Families of rows that turns and mirrors carry onto each other, the same ones carrying the whole set onto itself: the rest of each named row's family, in list order:
4 families of 8 rows:
Dape: [ 2.68  2.48  0.37  3.09  1.19 -3.42  1.84 -2.53 -0.98  2.00 -1.57 -0.63
 -2.34  0.30  1.03 -0.70  0.76 -1.03  0.79  0.70 -0.09  0.45  2.08 -0.07
  0.72  1.01 -1.75 -3.37 -2.05  2.06  0.81  0.39 -1.32 -0.44  0.76  2.52
  0.92 -1.93  2.17  1.85 -0.63  1.66 -0.98]
putu: [ 1.77  1.35  0.59  2.65  1.77 -3.02  0.65 -1.63 -0.10  1.63 -1.63 -0.60
 -0.26 -0.68  1.48 -1.72  0.82 -1.40 -0.76  1.65  1.02  0.43  1.85 -0.34
  1.12  0.98 -1.31 -2.70 -3.58  2.50 -1.11  1.96 -0.26 -1.20 -0.63  2.25
 -0.48 -2.81  2.33  2.75 -0.43  0.86 -2.31]
bura: [-0.68  0.66 -0.48 -1.02 -0.45 -3.75  0.14 -2.40 -0.72  0.29 -0.86  0.79
 -1.38 -1.95  1.61 -0.45  1.32 -3.35  2.13 -0.52 -1.98  2.69  2.31 -1.74
  2.20  1.24 -2.40 -0.04 -3.21 -0.47  1.10  4.68 -1.27 -1.63 -0.22  0.74
  0.04  1.40  0.48  2.27  0.69  0.07 -0.58]
fiv: [ 0.88 -0.16  2.48 -1.56  0.08 -1.50 -1.50 -1.57  0.05  0.28 -1.55 -0.81
 -1.83 -1.60 -0.82  0.13 -1.57 -1.80  0.94 -1.89 -0.48  0.63  2.96 -2.59
  1.46  1.72 -1.04 -1.15 -1.42  1.14 -0.14  4.75 -1.85 -2.66 -0.46  0.57
 -2.15  0.55 -0.49  1.43  1.92  0.53 -0.17]
Nade: [ 0.64  0.26  1.96 -1.84  0.14 -0.78 -0.90 -1.34 -0.14 -0.81 -1.52  0.31
 -1.53 -1.00 -1.52 -0.01 -0.47 -2.01  1.75 -1.07 -1.33  0.69  2.53 -1.97
  0.95  2.55 -1.04  0.43 -1.22  0.26 -0.63  4.18 -2.15 -3.35  0.32  0.03
 -0.64 -0.07 -0.69  2.78  2.19  0.25 -0.49]
tam: [ 2.71  0.61  2.49 -0.79  0.09 -2.08 -0.16 -1.33 -1.48  1.69 -2.50 -0.77
  1.64  1.71  0.83 -2.44 -1.57 -1.41 -1.08  1.35  0.08 -0.92  1.47 -1.02
  0.95 -0.93 -0.66 -2.46 -1.16  0.54  0.62  1.44  0.21 -1.54 -0.91  0.20
  1.61 -1.07  1.30  2.30 -0.21  0.67  1.25]
Nur: [ 0.68 -0.25  0.64 -0.31  0.61 -2.53  0.16 -3.13  1.38  2.04 -0.97  0.49
  0.19 -0.27 -0.10  0.86 -1.32 -2.43  1.03  0.52 -0.81 -1.18  3.78 -0.90
  1.44  2.23 -1.06 -0.70 -3.24 -0.24 -0.20  4.62 -2.18 -1.59  1.42 -1.01
  0.97 -2.21 -1.64  2.41 -0.28 -1.16  0.73]
kem: [ 1.32  1.18  1.99 -1.09  0.90 -0.72  0.00 -2.44 -0.84  1.50 -2.28 -0.29
 -2.18 -1.54 -1.27  1.30 -1.09 -3.19  1.35 -1.88 -0.02 -0.20  3.32 -1.44
  0.75  2.35 -1.01 -0.67 -0.80  0.65  0.57  3.25 -2.36 -2.52  0.75 -0.34
  0.73  1.29 -0.41  1.16  0.90  0.21  0.69]
rinu: [ 2.83  1.19  0.04  0.70 -1.17 -2.01  0.57 -2.42 -0.46  0.95 -1.32 -2.11
 -0.02  0.88  0.76 -1.73 -1.38 -2.02  1.67  1.43  0.60 -2.70  0.41 -0.32
  1.60  1.94 -1.30 -3.34 -1.70  0.19 -1.35  2.95 -1.77 -2.74 -0.67  0.26
  2.18  0.35  0.46  2.64 -0.76 -0.69  1.27]
Sonat: [ 0.64  0.51  0.74 -0.52 -1.35 -3.59  0.02 -3.20  0.07  1.95 -1.01 -0.23
 -1.39 -2.14  1.16 -0.49  0.62 -3.03  2.65 -1.36 -2.09  2.19  2.41 -1.21
  2.22  2.48 -3.95 -0.52 -3.53 -0.23  0.94  3.79 -0.91 -1.44 -0.46  1.26
 -0.14  1.44  0.30  1.40  0.99  0.02 -2.01]
Feseg: [ 2.19  0.91  1.29  2.68  1.15 -2.83  0.45 -1.94 -0.23  0.78 -1.47 -0.15
  0.23  0.04  0.83 -1.34  1.69 -0.69  0.81  2.50 -0.30  0.64  1.53 -0.58
  0.59  0.20 -2.07 -2.60 -2.86  2.03 -0.41  1.13 -0.42 -1.74  0.41  2.79
  0.41 -4.03  1.05  2.52 -0.14  0.79 -1.48]
Por: [ 1.83  0.75  1.01 -0.68  0.66 -4.06 -0.35 -1.52 -2.18  0.45 -1.94  0.20
 -3.48  0.05  0.03 -0.94  0.47 -1.52  0.31  1.48 -2.69  1.24  1.60  0.61
  0.30 -0.11 -3.35 -3.63 -3.90  0.80  0.42  1.23 -1.03 -2.60 -1.39  1.66
 -0.08  0.24  1.51  2.97 -0.97  1.97 -1.83]
lek: [ 1.97  0.05 -0.65 -1.41 -2.25 -2.25  0.94 -2.91  0.56 -0.29 -1.69 -1.51
 -0.79 -0.55  0.23 -2.08 -1.21 -2.16  0.45  1.24  0.38 -1.91  1.57 -1.75
  0.42  1.53 -1.48 -2.30 -2.01 -0.11 -2.15  1.80 -1.15 -3.17 -0.29  0.75
  2.19 -0.63  0.98  1.80  0.17 -0.80  1.88]
Bivil: [ 0.22  0.62  2.86 -1.05 -1.12 -0.46 -0.64 -2.01 -0.58  0.37 -1.66  0.28
 -2.19 -0.79 -1.92 -1.00 -1.71 -1.76  1.74 -1.00 -0.67  1.32  3.84 -1.83
  0.49  1.85 -0.35 -0.55 -0.94  0.53  0.87  3.46 -2.17 -3.14 -0.08 -0.06
 -0.25  0.34 -0.44  2.25  1.82  0.85  0.11]
disaz: [ 2.02  0.19  1.13 -0.36  0.89 -5.25 -1.19 -1.63 -2.34 -0.06 -2.52  1.22
 -2.27  0.34 -0.16 -1.47  1.74 -0.75  0.39  0.85 -1.99  2.35  2.31 -0.22
  0.33 -0.32 -2.26 -2.97 -3.23  0.13  0.20  0.88 -1.43 -1.50 -0.29  1.28
  0.32 -0.41  1.23  2.89 -0.55  1.61 -1.32]
bol: [ 0.39 -0.54  1.02 -0.97 -0.22 -2.14  0.54 -2.75  1.16  2.61 -0.90 -0.92
  0.09 -0.86 -0.63  0.95 -1.80 -1.79  0.91  1.43  0.20 -0.52  4.08  0.54
  2.47  2.77 -2.21 -1.36 -3.01  0.96  0.76  4.99 -1.91 -2.09  0.82 -0.28
  1.35 -1.88 -1.42  1.99 -0.79 -0.15  0.18]
voso: [ 2.91  0.29  2.25 -0.50 -0.50 -2.48 -0.37 -0.62 -1.56  3.15 -1.94 -0.58
  0.60  0.50  1.78 -1.61 -2.05 -1.87 -0.60  2.06  0.35 -1.24  2.52 -0.15
  0.54  1.27 -1.94 -2.89 -1.50  0.11  0.78  1.77  0.25 -1.75 -1.22  0.00
  1.45 -2.61  1.63  2.88 -0.58  1.10 -0.39]
babek: [ 1.53  3.34  2.54  0.21 -0.06 -3.97  0.23 -2.96 -0.02  0.89 -2.66 -0.39
 -1.71  0.05  0.10 -0.21  1.93 -2.42  2.63  0.02 -1.16  2.43  1.63 -0.90
  2.77  0.20 -2.37 -1.02 -2.18  1.36  2.85  4.38 -2.19 -3.62 -2.08  0.08
  0.56  0.32  1.68  2.29 -0.66  1.62 -0.62]
neror: [-0.15  1.56 -0.23  0.54 -0.56 -3.60  1.00 -3.79  0.99  0.72 -1.56  0.50
 -1.29 -0.98  2.14 -1.61  0.90 -2.45  2.04 -0.89 -2.25  2.14  2.11 -2.34
  3.08  0.94 -2.10  0.48 -3.05  0.17  0.58  4.30 -0.96 -1.95  0.38  1.05
  0.24  1.68  0.74  1.15  0.84  0.34 -1.19]
zimef: [ 1.18  3.57  3.92  0.00 -0.03 -3.70  1.26 -2.41  0.84  0.44 -1.42  0.97
 -0.71 -0.15 -0.79 -1.55  2.30 -1.79  1.17 -0.39 -2.40  2.08  2.73 -0.18
  3.38  0.41 -2.12 -1.59 -2.88  1.25  2.30  3.16 -0.85 -3.44 -0.85  0.19
  0.23 -1.32  2.40  1.46 -0.28  0.67 -0.54]
Loda: [ 2.53  1.23  1.40  0.92  2.71 -4.59  0.88 -2.73 -2.12  0.28 -2.47 -1.18
 -3.26  0.35  0.40 -1.39  1.07 -1.45  0.31  1.03 -0.21  2.10  2.01  0.38
 -0.09 -1.17 -2.22 -3.20 -1.98  1.08  0.01  1.07 -2.10 -3.17 -1.16  2.40
  0.83  0.22  1.24  3.00 -0.02  1.45 -0.50]
tis: [ 2.06 -0.41 -0.28 -0.69 -0.36 -2.74 -0.01 -1.79  0.91 -0.01 -0.85 -2.72
 -0.24 -1.40  0.45 -2.24 -0.91 -1.29 -0.42  2.01  1.46 -2.11  0.85 -1.20
  0.46  2.49 -2.06 -2.38 -2.10  0.23 -1.96  3.95 -1.59 -2.45 -0.13  0.87
  0.76 -0.46 -0.05  1.48  0.03 -0.79  0.88]
goko: [ 1.14  1.55  0.71  2.94  0.81 -2.25  2.23 -2.98 -0.47  1.17 -0.49 -0.50
 -0.27 -0.42  0.98 -1.62  0.92 -2.11  0.99  2.25 -0.35  0.67  1.99 -0.56
  0.35  0.01 -1.55 -2.63 -2.93  2.00 -0.55  0.07 -0.96 -1.19 -0.02  2.44
  0.74 -2.64  1.35  2.79 -0.85 -0.09 -2.20]
roled: [ 0.96  1.23  0.69  0.23  0.95 -4.51 -0.41 -2.21 -2.04 -0.86 -1.52  0.41
 -3.29  0.59 -0.19 -2.74  0.97 -1.69 -0.18  0.68 -1.73  1.49  1.81  0.36
  0.11 -0.42 -1.40 -3.00 -2.59  0.96 -0.62  0.51 -2.13 -1.19 -0.44  1.04
  0.24  1.12  1.54  2.21 -0.91  1.30 -1.74]
vele: [ 0.87  2.95  3.15 -1.01  0.15 -3.59 -0.71 -1.07  0.22 -0.36 -1.20  0.96
 -0.70 -1.21 -0.24 -0.73  3.17 -2.35  1.07 -0.06 -1.42  3.07  2.02 -0.14
  2.30 -0.11 -2.14 -1.42 -2.45  1.37  1.75  3.51 -1.06 -2.87 -1.25  0.58
 -0.85 -1.42  2.69  1.97  0.41  1.61 -0.11]
Figi: [ 2.43  1.14  2.25  0.31 -0.21 -3.26 -0.60 -2.03 -0.32  2.25 -1.97 -1.76
 -0.14  1.86  0.95 -1.99 -1.82 -0.99  0.41  0.69  1.88 -1.85  1.33 -1.26
  0.38  1.49 -0.40 -2.98 -1.76  0.79  1.23  2.27 -0.28 -1.99 -0.04  0.88
  2.04 -1.46  2.46  2.59  0.60  0.41  1.52]
tev: [ 2.06  0.34  1.58  0.22  0.29 -2.68 -0.84 -0.84 -1.56  1.86 -1.17  0.16
  1.50  1.19  1.33 -2.02 -1.68 -1.38  0.04  2.40 -0.08 -1.05  1.79 -0.05
  0.79 -0.12 -1.40 -3.07 -2.04  0.33  1.66  2.31  0.59 -1.10 -0.80  0.31
  1.33 -2.70  0.72  2.66  0.09  0.08  1.34]
Durar: [ 0.91  3.36  3.82 -0.21  0.96 -4.37 -0.12 -1.20  1.02 -0.20 -2.05 -0.16
 -1.58 -0.42  0.54 -0.51  2.41 -1.81 -0.02  0.23 -1.87  1.47  2.17 -0.01
  2.82  0.72 -2.01 -1.82 -3.39  0.93  1.64  4.13 -0.97 -3.03 -2.16  0.98
 -1.31 -1.15  1.50  1.66  1.02  1.63 -1.46]
fase: [ 1.05  0.89  1.94  0.85  1.53 -1.79  1.47 -3.12  1.13  2.09 -0.44 -1.54
 -1.29 -0.18 -0.62 -0.18 -1.45 -2.22  1.25 -0.72 -0.32 -0.41  3.37  0.73
  1.96  2.19 -0.56 -0.87 -1.89  0.43  0.06  5.46 -3.01 -2.86  1.22  0.19
  0.69 -0.43 -1.36  2.73  0.50 -0.70  1.62]
supam: [-0.23  2.45  2.03 -0.21  0.69 -4.06  0.43 -3.03 -0.20  1.09 -1.23 -0.82
 -1.55 -1.42  1.64 -0.64  2.06 -3.06  2.54 -2.13 -0.70  1.31  1.79 -2.26
  2.39  1.54 -1.97 -1.14 -3.17  0.37  0.93  3.74 -1.63 -2.85  0.64  1.33
  0.72  2.47  2.07  1.83  0.17 -0.22 -1.32]
Sulit: [-0.31  0.74  1.66  0.31  0.26 -2.27  0.09 -3.59  2.11  2.28 -1.18 -0.48
 -0.27 -0.39 -0.64  0.23 -1.34 -2.40  0.61  0.74  0.10 -0.83  4.01 -0.34
  1.26  0.55 -0.25 -0.39 -2.67  1.15  0.79  4.40 -2.39 -1.61  1.17 -0.90
  0.78 -1.90 -1.83  1.46 -0.75 -0.22  1.38]
naka: [ 1.74  0.37 -1.01 -0.30 -1.22 -2.08 -0.36 -2.25  1.12 -0.22  0.16 -0.73
  0.00 -0.84  0.51 -1.55 -1.29 -2.34  0.98  1.75  0.73 -2.36  1.30 -0.98
  0.47  1.97 -1.59 -2.71 -1.91  0.56 -2.17  2.96 -0.79 -2.48  0.21  0.84
  0.98 -1.79  0.76  1.94  0.98 -1.25  1.75]

The rest of the family of disaz: bura, Nade, Nur, Feseg, vele, tev, naka
The rest of the family of Durar: putu, fiv, Sonat, Por, bol, voso, tis

